Read these off the row that follows.
1) Which number is the entry just left of the centre entry?
2) Which number is the entry just left of 6?
3) Which number is the entry just right of the largest entry?
[35 30 27 15  6 49 51 64 74 79 95 96 87]
1) 49
2) 15
3) 87

Questions about the grid below.
1) Give the entry just right of -0.31.
2) Give the minimum.
3) Give the entry just right of 0.39.
4) Give the entry just right of 0.17.
[[-1.57 -3.82 -1.08 -0.07  0.69 -0.84  1.22  0.01 -2.65 -1.14  0.65 -2.13
   1.93]
 [-3.13  3.47 -0.52 -0.31  0.60 -0.48  0.99 -0.25  2.53  2.54  0.50  0.20
   0.42]
 [ 2.51 -2.50  0.08 -1.13  0.58  0.97 -0.67 -1.31 -2.81 -0.66 -1.67  0.58
   1.18]
 [ 0.90 -1.53 -0.50 -0.38 -0.79  0.45  1.30 -0.23  1.35  4.79 -0.59  2.29
  -0.58]
 [-1.13 -2.61 -0.07  1.38  0.53 -0.87 -1.13 -1.65 -1.20 -1.07  1.59 -0.54
   0.22]
 [-2.44 -0.12  0.60 -1.51  0.30  0.15 -0.50  1.45 -0.88 -5.14 -1.23 -0.29
  -0.08]
 [-1.54 -0.16  0.17 -1.20 -1.55  0.64 -1.66 -0.34 -0.03  3.35  1.25 -0.21
  -0.86]
 [-1.27  1.89 -0.48  0.09  0.70  0.55  1.00  0.26 -1.23 -1.20 -0.77 -2.02
  -1.71]
 [ 1.28  3.05  0.57 -0.18  0.44 -0.19 -0.02 -4.28 -0.97  1.10  0.56 -0.10
  -1.95]
 [-0.18 -0.11  1.01  0.45 -0.77 -0.68 -0.63  1.35 -0.42  0.72  0.65 -0.64
   1.58]
 [ 0.42  4.05 -0.45  0.41 -0.94 -0.22 -0.66  1.46 -0.53 -1.91  1.14 -1.06
  -0.29]
 [ 0.13 -0.86 -0.02 -0.90 -0.08  0.96 -0.97 -2.25  0.33  4.40 -1.14  1.03
   2.26]
 [-1.08 -0.06 -0.24  0.62 -0.36  0.62  1.69  1.93  1.38  0.55  0.68 -0.09
  -1.11]
 [-0.99 -1.45 -0.30  0.16 -0.88  0.39 -1.65  2.69  1.38 -2.97 -0.12  0.78
  -0.36]]
1) 0.60
2) -5.14
3) -1.65
4) -1.20

B =
0.56,2.92,-4.07,-2.14,0.80
-2.98,0.63,-4.94,0.35,0.34
-2.98,0.63,-3.20,2.84,-0.57
1.74,4.07,-2.33,-0.89,0.34
-2.98,-0.51,-4.07,2.84,-0.11
1.74,5.22,-0.59,1.59,-0.57
1.74,5.22,-0.59,0.35,-0.57
-1.80,1.78,-1.46,5.32,-1.93
-2.98,0.63,-3.20,4.08,-1.02
Indices start at 1.
Find the smallest entry.
Answer: -4.94
The entry just right of the smallest entry is 0.35
The entry in row 1 and column 1 is 0.56
Find the entry at row 3, column 1.
Answer: -2.98
The entry just left of 4.08 is -3.20
The entry in the top-right corner -> 0.80
The bottom entry of the column that holds the largest entry: 4.08
Find the entry directly below -1.93.
Answer: -1.02
The entry just left of the centre entry is -0.51
Find the entry in row 1 and column 2.
Answer: 2.92
The entry just left of 1.59 -> -0.59
The entry in row 3 and column 2 is 0.63
Find the entry just left of -0.89.
Answer: -2.33
The entry directly above the largest entry is 0.35
Find the entry directly above the smallest entry.
Answer: -4.07
The entry just right of 1.78 is -1.46
Find the bottom-left entry.
Answer: -2.98
Find the entry at row 2, column 1.
Answer: -2.98
The entry directly below 0.80: 0.34

m = -0.02   0.22   0.04  -0.11   0.04   0.09  -0.04   0.08  -0.12   0.08   0.05   0.02
The second entry -> 0.22
The 1st entry -> -0.02
The 2nd largest entry -> 0.09
The 2nd entry from the right is 0.05
The fifth entry from the end: 0.08
The third entry from the left: 0.04
What is the third entry from the right?
A: 0.08

data = [-181, -6, 106, -280, 711, -195, -555, 652, 925, 852, 6, -22, 83, 198]
What is the 1st entry?
Answer: -181
What is the entry just right of 711?
Answer: -195
What is the fourth entry?
Answer: -280
The 3rd entry from the right: -22
What is the fourth-last entry?
Answer: 6
The entry just right of 652: 925
The entry just right of -280 -> 711

Read these off the grid that follows. Counting starts at 1.
1) Give the bottom-left entry.
2) Give the entry at row 1, column 3.
3) Give the top-right entry.
4) Give the entry in row 2 and column 1.
5) Give the top-left entry.
6) Give the entry just right of 0.11.
7) Give the entry just right of -0.22.
8) Give the entry just right of -0.11.
[[-0.03  0.12 -0.12 -0.04 -0.05 -0.03]
 [-0.22  0.01 -0.11 -0.05  0.11  0.03]
 [ 0.20 -0.02 -0.10 -0.05  0.02 -0.04]]
1) 0.20
2) -0.12
3) -0.03
4) -0.22
5) -0.03
6) 0.03
7) 0.01
8) -0.05
